In the rows, zero is written as 128.
Rotation paths and how fast each direction turns (degrees each step):
Each turn is a multiple of 5 degrees from 10 to 175, or 0.
Each row of a path follows its step; steps can be skipped.
Rotation 1:
step 0: [128 130 133 128 126 129 131 130 129 133 128 133 121 126 139 136 117 126
 123 124 131 122 135 120 129 122 138 121 127 124 127 132 117 123 125 135
 130 123 136 138 132 123 128 121 126 124 132 127 135 123 127 133 126 135
 125 126 126 131 136 125 133 127 135 123 123 133]
step 4: [136 119 129 127 124 125 134 135 129 132 134 128 129 119 126 135 128 129
 141 126 133 120 129 128 132 128 133 131 124 127 129 137 132 126 122 129
 125 121 128 125 136 135 130 119 122 125 121 131 129 125 124 124 130 125
 137 129 128 126 123 133 136 131 117 125 117 130]
step 9: [129 132 138 126 138 132 126 131 123 125 128 125 126 134 131 128 133 135
 120 122 133 122 136 127 123 130 130 123 137 125 131 137 133 116 121 137
 126 130 130 136 124 122 126 130 131 133 141 125 127 126 119 129 133 128
 128 131 124 133 126 125 126 138 132 129 129 127]
step 10: [123 123 122 129 129 125 128 126 128 126 131 138 130 126 128 123 124 133
 135 129 132 124 133 129 125 130 130 127 132 138 129 125 128 129 138 121
 128 124 136 129 124 129 128 119 116 120 128 119 126 132 126 133 135 133
 114 120 126 119 125 130 137 133 122 130 126 132]
step 18: [120 132 134 124 134 126 132 133 123 125 132 130 130 125 130 133 134 133
 126 132 126 133 123 122 127 125 125 118 127 119 129 129 126 127 139 133
 121 133 127 138 133 127 138 129 123 129 126 126 120 121 116 130 129 140
 119 128 123 126 130 129 133 133 137 134 133 129]
step 29: [119 135 125 125 125 122 128 139 135 131 130 125 130 129 133 128 118 125
 133 127 134 127 122 127 127 123 124 134 131 123 135 126 122 135 132 133
 124 123 133 142 131 126 127 126 124 134 127 139 129 122 120 119 130 125
 123 125 134 128 133 128 134 133 122 120 130 128]
step 31: [121 134 130 122 124 128 126 133 125 136 129 136 137 133 123 128 116 123
 132 126 132 131 128 132 134 132 136 131 127 134 131 122 127 127 129 120
 133 117 130 130 141 128 133 129 128 128 128 132 134 112 127 133 130 128
 130 127 126 120 128 133 127 135 124 128 124 122]
step 38: [126 137 126 130 132 129 130 130 130 119 129 129 129 134 130 126 126 121
 126 120 130 125 131 130 120 124 122 126 120 134 140 130 124 122 128 132
 121 126 140 131 127 127 120 122 129 126 131 129 118 128 122 127 134 121
 142 138 129 132 125 131 134 126 121 128 136 127]
Directions:
[127 128 127 129 131 129 128 127 129 127 128 129 129 129 128 128 130 131
 129 128 128 131 127 128 126 127 128 128 129 127 127 127 127 125 128 128
 128 129 129 127 128 130 129 128 128 127 128 127 129 131 129 126 129 128
 132 129 128 131 128 129 126 129 128 128 132 127]
175
[129 126 129 131 127 129 129 128 127 129 129 128 128 128 129 130 130 127
 129 129 129 128 128 126 130 130 127 129 125 128 127 129 130 127 129 128
 126 129 127 127 129 130 129 129 128 128 127 129 129 130 130 128 125 123
 128 129 128 128 129 127 130 127 128 127 129 128]
35
[127 128 128 128 131 129 125 125 127 128 128 130 129 128 129 129 127 129
 129 128 126 129 127 126 129 127 127 129 129 129 130 128 129 129 129 129
 127 127 127 128 127 127 128 130 129 128 128 127 125 127 129 128 128 128
 128 128 127 130 128 128 132 130 127 125 127 128]
90
[127 128 129 128 128 127 128 128 127 127 127 129 127 127 128 127 125 127
 126 126 127 128 125 127 127 127 127 128 126 131 128 129 127 126 128 128
 128 129 127 127 130 127 129 131 127 129 126 128 128 127 129 132 128 129
 130 129 127 126 131 128 127 127 130 127 129 126]
60
[125 128 128 128 128 127 128 129 129 130 130 129 126 126 128 130 129 130
 130 128 128 128 128 127 125 127 129 129 125 127 128 128 127 130 128 130
 129 127 127 129 126 129 130 127 128 126 124 128 128 128 129 127 129 130
 125 130 127 129 129 126 127 127 128 128 127 127]
100
Rotation 2:
step 4: [129 135 127 133 126 119 130 135 125 133 130 122 122 131 131 131 131 133
 135 120 123 118 132 129 120 131 125 123 119 125 124 126 129 126 126 138
 119 131 127 131 131 134 126 126 122 132 131 132 121 142 134 129 125 129
 134 129 129 133 135 130 134 128 113 123 136 125]
step 7: [126 136 130 128 127 129 118 131 120 124 135 119 123 141 126 124 125 121
 126 128 125 133 134 134 134 129 127 131 111 133 134 123 129 131 134 122
 130 129 132 126 135 126 124 123 128 134 141 128 128 135 132 122 124 135
 133 125 127 133 129 131 122 125 125 130 135 125]
step 17: [121 130 119 123 124 127 133 139 129 133 126 119 134 135 124 126 117 123
 130 121 132 123 130 122 128 125 129 122 131 123 133 127 130 134 129 134
 130 123 130 124 124 119 132 128 130 131 135 129 128 143 137 120 129 133
 133 134 123 128 129 127 126 119 126 132 127 142]
step 22: [128 132 119 128 121 127 131 127 119 127 130 118 132 124 125 124 133 131
 134 132 130 123 133 124 132 122 124 130 123 127 132 130 139 134 136 132
 126 125 126 121 129 127 124 127 126 127 133 132 134 136 135 121 121 131
 144 131 127 132 136 126 130 125 121 134 137 139]
step 23: [119 135 125 129 122 113 125 131 123 133 126 130 133 131 125 130 125 131
 128 128 131 130 130 129 129 124 125 132 122 129 136 127 123 133 129 133
 131 127 136 130 134 126 128 128 134 136 138 133 124 137 145 120 134 127
 136 122 134 122 133 131 129 123 122 130 131 134]
step 26: [135 131 116 119 126 120 130 134 123 123 130 121 129 130 122 120 128 129
 127 120 125 121 134 125 139 130 127 128 125 127 136 134 131 123 132 121
 118 126 128 125 132 117 119 124 130 128 126 132 124 138 131 125 121 130
 132 131 126 127 129 134 129 124 136 126 141 130]
step 29: [128 123 120 136 128 122 129 139 122 133 120 124 134 136 128 129 131 131
 132 116 127 122 131 129 133 121 130 129 132 126 130 124 123 126 130 137
 131 126 136 130 126 127 129 132 138 133 142 124 121 143 128 119 126 135
 128 126 136 130 126 127 127 122 125 134 128 131]
step 38: [122 134 118 122 126 121 126 130 123 138 126 117 127 132 125 123 130 128
 129 123 126 127 130 122 130 131 122 119 121 135 134 122 133 126 133 125
 126 123 127 128 131 121 122 123 133 135 134 131 124 131 127 116 116 130
 128 127 131 129 120 133 115 122 124 132 137 131]
Directions:
[129 127 127 131 129 127 127 130 128 125 127 128 130 130 125 128 125 128
 126 128 127 127 125 128 129 129 128 128 129 127 128 128 129 130 127 128
 129 130 128 130 127 128 128 130 128 127 127 127 128 127 126 127 128 127
 126 128 128 130 125 125 128 128 129 128 128 129]
20
[128 132 129 128 128 126 127 127 129 126 131 126 129 126 128 129 128 126
 127 129 127 130 127 126 127 127 128 129 129 129 130 129 127 130 129 128
 128 131 128 129 129 130 126 129 129 129 129 128 128 127 128 127 128 127
 129 127 129 126 128 128 129 128 129 130 131 125]
90
Rotation 3:
step 8: [125 122 129 119 126 127 118 122 133 130 125 125 128 130 122 132 134 134
 126 138 136 123 124 128 127 140 140 135 130 120 119 117 129 130 127 119
 134 129 131 124 138 128 135 138 130 129 125 120 133 129 128 123 127 132
 133 128 124 130 132 127 124 125 126 134 136 132]
step 10: [122 127 130 139 120 133 125 122 138 136 130 128 137 124 123 121 128 119
 129 133 139 125 118 119 128 127 129 127 120 131 126 123 132 126 125 124
 133 130 131 134 122 141 127 122 136 127 120 127 124 125 127 131 123 123
 127 126 130 121 135 132 134 121 126 131 131 128]
step 11: [127 125 122 125 120 131 123 122 129 135 125 128 130 135 134 123 132 138
 139 132 123 129 121 123 137 130 130 135 127 121 126 124 139 131 128 128
 128 136 125 126 127 127 135 129 122 125 134 119 116 127 132 136 120 129
 132 119 126 122 130 135 137 130 128 127 124 130]
step 24: [128 124 128 129 125 125 125 122 127 128 130 131 136 118 124 129 127 139
 134 127 124 129 120 127 140 127 128 118 130 123 127 127 132 120 129 115
 120 124 133 126 127 130 134 120 125 129 131 122 131 126 131 126 117 134
 131 125 115 128 130 140 135 131 126 134 133 135]
step 27: [125 130 121 137 123 138 116 123 135 131 138 130 120 132 123 123 129 124
 128 126 130 133 123 123 130 133 133 131 124 133 128 128 129 131 123 113
 123 131 134 130 140 136 134 124 128 125 129 123 130 130 133 127 129 127
 137 127 124 137 133 130 127 135 133 127 134 124]
step 33: [131 130 131 135 123 128 120 131 140 137 125 127 124 130 120 122 133 122
 126 127 124 125 122 135 121 134 130 123 132 119 124 131 126 133 133 122
 127 136 135 133 136 133 138 134 132 130 129 125 130 138 138 125 125 131
 121 121 126 135 134 122 129 131 134 128 137 128]
step 36: [126 131 132 142 129 129 131 128 130 133 123 130 133 118 127 122 128 134
 126 129 126 121 119 121 122 125 121 137 131 120 125 132 127 127 128 122
 125 134 127 125 127 133 138 129 126 130 128 115 122 128 131 132 125 121
 127 116 127 128 133 134 128 119 129 125 120 139]
step 38: [122 128 123 128 128 129 128 120 120 134 127 126 128 132 127 119 130 134
 130 123 133 131 125 128 127 135 137 137 133 129 119 121 135 125 125 121
 129 132 128 133 131 128 132 129 120 126 124 130 136 138 139 117 128 130
 131 112 122 132 130 127 123 122 131 133 135 128]
Directions:
[128 129 129 129 129 132 129 127 126 129 128 128 128 127 129 127 128 126
 128 126 128 128 129 125 128 129 128 128 125 128 128 129 128 128 129 127
 127 130 128 127 126 129 129 126 131 126 130 128 127 126 126 129 128 128
 128 130 128 129 130 131 127 129 128 127 126 127]
85
[130 127 129 130 129 128 129 127 128 128 129 130 126 127 128 127 126 127
 130 126 128 127 128 128 128 128 125 128 127 128 129 127 126 127 128 126
 128 128 127 126 127 128 128 131 127 131 128 126 127 132 131 127 128 127
 128 128 126 130 128 128 126 127 129 128 128 127]
10
[128 128 129 129 128 130 127 127 127 126 127 129 130 127 128 127 127 130
 127 129 128 128 128 125 130 127 128 126 131 126 127 126 127 127 128 127
 126 128 127 126 126 128 125 129 126 126 128 131 129 129 127 127 129 128
 128 126 128 128 129 128 127 126 129 127 128 130]
175
[129 126 129 129 128 131 127 127 129 127 129 128 129 128 129 128 127 126
 128 129 130 131 129 131 127 128 128 129 127 126 128 128 127 127 126 131
 127 132 129 128 128 129 128 129 127 128 128 129 130 126 131 128 128 129
 129 128 128 128 129 126 129 129 126 127 129 126]
60
[129 128 128 127 128 129 126 126 127 127 128 128 127 127 127 125 127 127
 129 129 125 130 130 129 130 127 128 129 129 127 130 128 130 129 128 126
 127 126 129 127 129 127 129 127 128 126 127 130 128 127 129 129 130 125
 128 130 127 126 127 127 128 131 128 130 128 128]
140
